Each row of D is roughly a mix of the hidden directions of one of 3 groups.
D:
[[ 29 -11 -11  11  13 -20  51  14 -37 -25  51  11 -49 -33]
 [ 24   7 -14  16  12 -13  35  -7 -25  33  29  19 -76 -37]
 [-40  23  43  16 -29  30 -10 -43   6  14 -62  15  21   5]
 [-27  -1   0  -6 -26 -22 -20  -9 -21  24 -50  -4 -77  31]
 [ 38 -20   2 -18  28 -11 -29   5   2  70  38  26  43   1]
 [-51 -27  17  12   0 -22 -11  23 -44 -30 -23 -11 -61  23]
 [ 57  -1 -62 -16  29 -14   4  29  12   3  52 -20  13   0]
 [  7 -14   0  -8  38  -3  -1  63  22  -4  -3 -22  75  15]
 [ 49  41 -60 -43   7  -5  20  10  41  24 -14 -11   1   3]
 [ 50   5   0  -3  30  11  49   9  32  35  17  18  56 -26]
 [  8   5  34 -46 -22  -2 -41 -46 -10  32   9  51  34  -3]
 [ 16 -47  -4 -16  10 -35 -53  18 -46   4  44   1  18  36]
 [ 27 -24  19  -2  36   0  39  46  24  -2  23   4  69 -14]
 [ -4 -35  -2 -20 -13 -28 -48  16  22  53 -30 -17 -12  54]
 [ 26 -13  -9 -46  29 -12 -16   6 -41  -7   4  23  68  39]
 [ 48  32 -17   0  -4  26  34 -18  46  -2  27   2  52 -38]
 [ 43  22 -19 -21   2  14  36  11  65  11  -9 -10  59  -8]
 [ 31  34  -2  26 -34  22  24 -45  11 -19  45   8   2 -56]
 [ 44 -27 -10 -19   0 -22 -34  18 -17  10  23  -7  71  41]
 [-27 -39 -11 -23   1 -22 -62  22 -11 -14 -12 -25   4  62]
 [ 28  14 -25 -56  -4 -13 -15 -43 -33  -6  44  41 -28 -12]
 [ 23   3 -54 -19  34 -12 -31  21 -44 -34  41 -14  27  21]
 [-14 -31  38   7   0 -27  54  45  -7  11 -51  -1 -38  15]
 [ 41 -22   0 -25  35 -15  -1  28  20  70  14  17  44   8]
 [ 17  23 -32 -14  19   8  69  30  49 -11 -41 -20  -2  -1]
 [-40   6   0  10 -11  22   3 -35   8   9 -82  -6 -15  45]
 [-10   2   6  30   6  -6  44  -9 -42   5  -2  17 -83 -24]
 [  2  -2   5 -11 -35  -5  -8 -47 -66 -62   8  17   6  22]
 [ 48  16  -1 -23 -14 -10  39  -6  35  27  40  23 -26 -54]
 [-35  -5  23  10 -46 -19   3  -2 -15 -12 -53 -13 -68  20]
 [-22  32  25 -13 -26  16 -40  11  68  20 -27 -14  39 -18]
 [ -8  26  33 -16  -5  -7 -11 -12 -80 -38  13  40  16 -22]
 [ 35 -10  47   3  -6 -10  21  29  29  54   0  13  59 -20]
 [ 31 -22   4 -24  27  -8  11  49  42  14  12  -7  72   6]
 [ 12  10  35  31 -46 -14  26 -12 -14   8  22  12 -59 -53]
 [ 11  29  28 -28   3   4  50  -5 -45 -45 -18  39  38 -18]
 [-20  -4  29  38 -22  -6  42  -7 -38 -27  -5   6 -69 -26]
 [ 16  11   3 -37  -1  -2  -6 -28 -27  36 -55  31  45  46]
 [-17  10  10  56 -32  17  24 -29  17  -7  10 -11 -63 -42]
 [-42 -10   7  15 -27 -19 -16   5 -35 -41  -8 -18 -77   7]
 [-13 -11  16   3 -67 -14 -17 -49 -29 -19 -22   2 -48  27]
 [ 35 -26  -7   1  20  -7  -4 -35 -63   7  57  37  18   6]
 [  2  13 -18  11 -56  -3 -39  12  37 -39  -6 -60  19  18]
 [ -6 -17  67   1 -11  -7   8  10  -8  42 -51  25  47  17]
 [ -6  47   1 -27  -3   5  -6  24  10  11 -76 -10  50  22]
 [-46 -17  31  19 -17   5  28 -10  18  11 -68  -3 -48  20]
 [-27 -16  -3  -2  -9 -30 -40   2 -41  19  -6  -1 -81  21]
 [ 38  13 -18 -50  13 -14 -34  20  -3  26   0   6  71  25]
 [ 35   1 -36 -18  19 -12 -46  40  24  18  39 -28  49   7]
 [-27   7  27  30 -54  -2  23 -14 -15 -51 -17 -13 -56 -16]
 [ 24 -10  14 -69  -3 -27 -22  -7 -12  43 -19  39  28  32]
 [-38  -5  -4  -5  31  27 -53 -15 -21 -31  -1   1  64  31]
 [-17   3  42  20 -14  -5  64  21   8  11 -63   3 -34 -11]
 [ 36 -25 -14 -18  20 -20  -2  50  37  45  -6 -20  47  31]
 [ 31 -12 -12 -28  51  -2   7 -24 -40  46  25  53  19   7]
 [ 42   3 -13 -12  21  12 -21  -8  21  26  55  13  70 -18]
 [-28 -18  -3   6 -40 -11 -45  -4 -22 -68  -1 -35  -4  38]
 [-26  11  50  26 -20  16  11 -48 -57 -20  -6  39  -5 -22]
 [ 34  13  28 -25  15 -10  47   5  -2  64 -19  47  10 -23]
 [-40 -11  62 -16 -36  -6   0  -9  37  24 -33  21 -41 -17]
 [-20 -27  -8  19  15 -10 -27  68  41 -19  28 -52  -1  -3]
 [ 11  21  23  21 -16  14  76 -25   8  24 -53  20 -16 -15]
 [-35  20 -13  23 -20  16  -9  11  68   1 -26 -44 -46 -15]
 [ 50   2  -2 -44 -42 -46 -47  17 -11  31  14  -2  18  19]
 [ 21  31 -53  19  16  23  23 -49 -57 -24  -4   6   8  19]
 [-41   9  -5  -1 -48  -9 -33 -10  -7 -43 -32 -29 -55  22]
 [ 46  -9  11 -32  30 -22  12  24  -8  67   7  34  38   0]
 [-16 -22   4  22 -21  20 -24 -45  57  11  51  -2 -35 -30]
 [ 14  13  -4   3  -6  17 -32 -56 -32 -17  67  29  17 -30]
 [ -9  50 -38 -13  15  -2 -20  45 -21 -63  13 -31   6 -19]
 [  9 -12  17 -35  21 -19   2  53  31  53 -43   1  35  24]
 [  0  -3  48  16 -36  -7  43  11  36  41 -61  -1 -11  -2]
 [  0  44   2  -6  13  -2 -13  24 -71 -48  -1   4  49  -8]
 [ -8  13  32  12 -32   7  45 -50 -15  10 -31  34 -53 -20]
 [-33  14 -11  21   2  11  47  11  -9 -72 -21 -22 -46 -10]
 [-29 -36  17  24  -3  -6  29 -24 -40 -26   5  16 -76   2]
 [ -9  54 -24 -10  -3  28 -38 -49 -43 -31  -8  12  38   6]
 [-56   1 -10  11 -21   9 -30  11  28 -51 -31 -47 -28  23]
 [ 22 -64  23 -13  14 -29  -2  30   6  51  -3   7  30  42]
 [ 13   2 -13 -14 -16 -31  24  18  12  48 -40  -6 -76  10]
 [  5 -32   5 -22   5 -13 -13 -38 -74 -20   9  35  16  44]
 [-27 -24  43  28 -14 -21  38  14 -37  -5 -30   8 -64  -1]
 [ 20   3  -9  23  18  10  11  35  70  60  -1 -25  20 -19]
 [ 58  47 -14 -12   5   9  30 -15   3  24  32  27  28 -49]
 [ 50  10   5 -16 -40 -19   8 -13  35  77 -12  11 -15  -7]
 [-48 -26  -4  31 -16  -2 -38  17  34  -4  -9 -47 -55  16]
 [ 10  43 -20  20 -66  10 -13 -37  30 -14   6 -27 -39 -25]
 [ 12  32  24  30  -5  15  55  36  35 -16  -1 -15  27 -56]
 [-21 -26  -1  24 -28 -15 -42  39  49  13  -9 -57 -18  22]
 [-30  -4  31  52  23  30  66  -1   2 -25  -5   8 -13 -38]
 [ 33 -14   8 -11  31   6 -21  -3   6  46  38  25  74  -5]
 [-37 -20  -4  -5  32  -6 -23  54  51  40 -27 -27 -23  14]
 [-30 -27  41  34  -8  -6  46  33  28  13 -49 -17 -37   1]
 [ 11 -47  19 -12   4 -11  -6 -48 -53  28   3  45   9  42]
 [  0 -34  -8 -39   6 -37 -59  46  10  31   3 -18   0  40]]

Here is one row from each group, named. Which group is each of the other rows in?
[-16  13  47  24   3  15  73   6 -15 -35 -18  20   0 -40]	C
[  2 -38   9  58  29  -7  35  55 -21  -7  -8 -31  25  20]	M
[ 15 -23  13  -8  34 -18  66  53  16  34 -39   4  -3  10]	E

[ 10 -16  35 -19 -30 -34  -8  19 -64 -55  13   8  25  13]	C
[ 17  50 -13 -17  29   5  16  17 -10 -14  47  20  -7 -71]	C
[-44  12  -2  15   3   9 -44  52  37 -31 -11 -53  20  -1]	M
[ 45  -2 -46 -34  11  -6  -3  11  54  50  -7 -14  27  28]	M
[  5  -8  25  38 -22  30  15 -46  53  55 -18   7  24  -6]	M
[-18  15  29  41 -19  17  30  25  66   7 -14 -26 -14 -46]	M
[ 28  22 -10 -45  58  -1  18  19   0  50   6  40  27 -21]	C
[ 17  -1  34  22  -7   3  48 -42 -64   1   4  47  -5 -18]	M
[  9   7  -3  17 -19 -18  55  11  -4  -5  -3  -6 -87 -30]	E
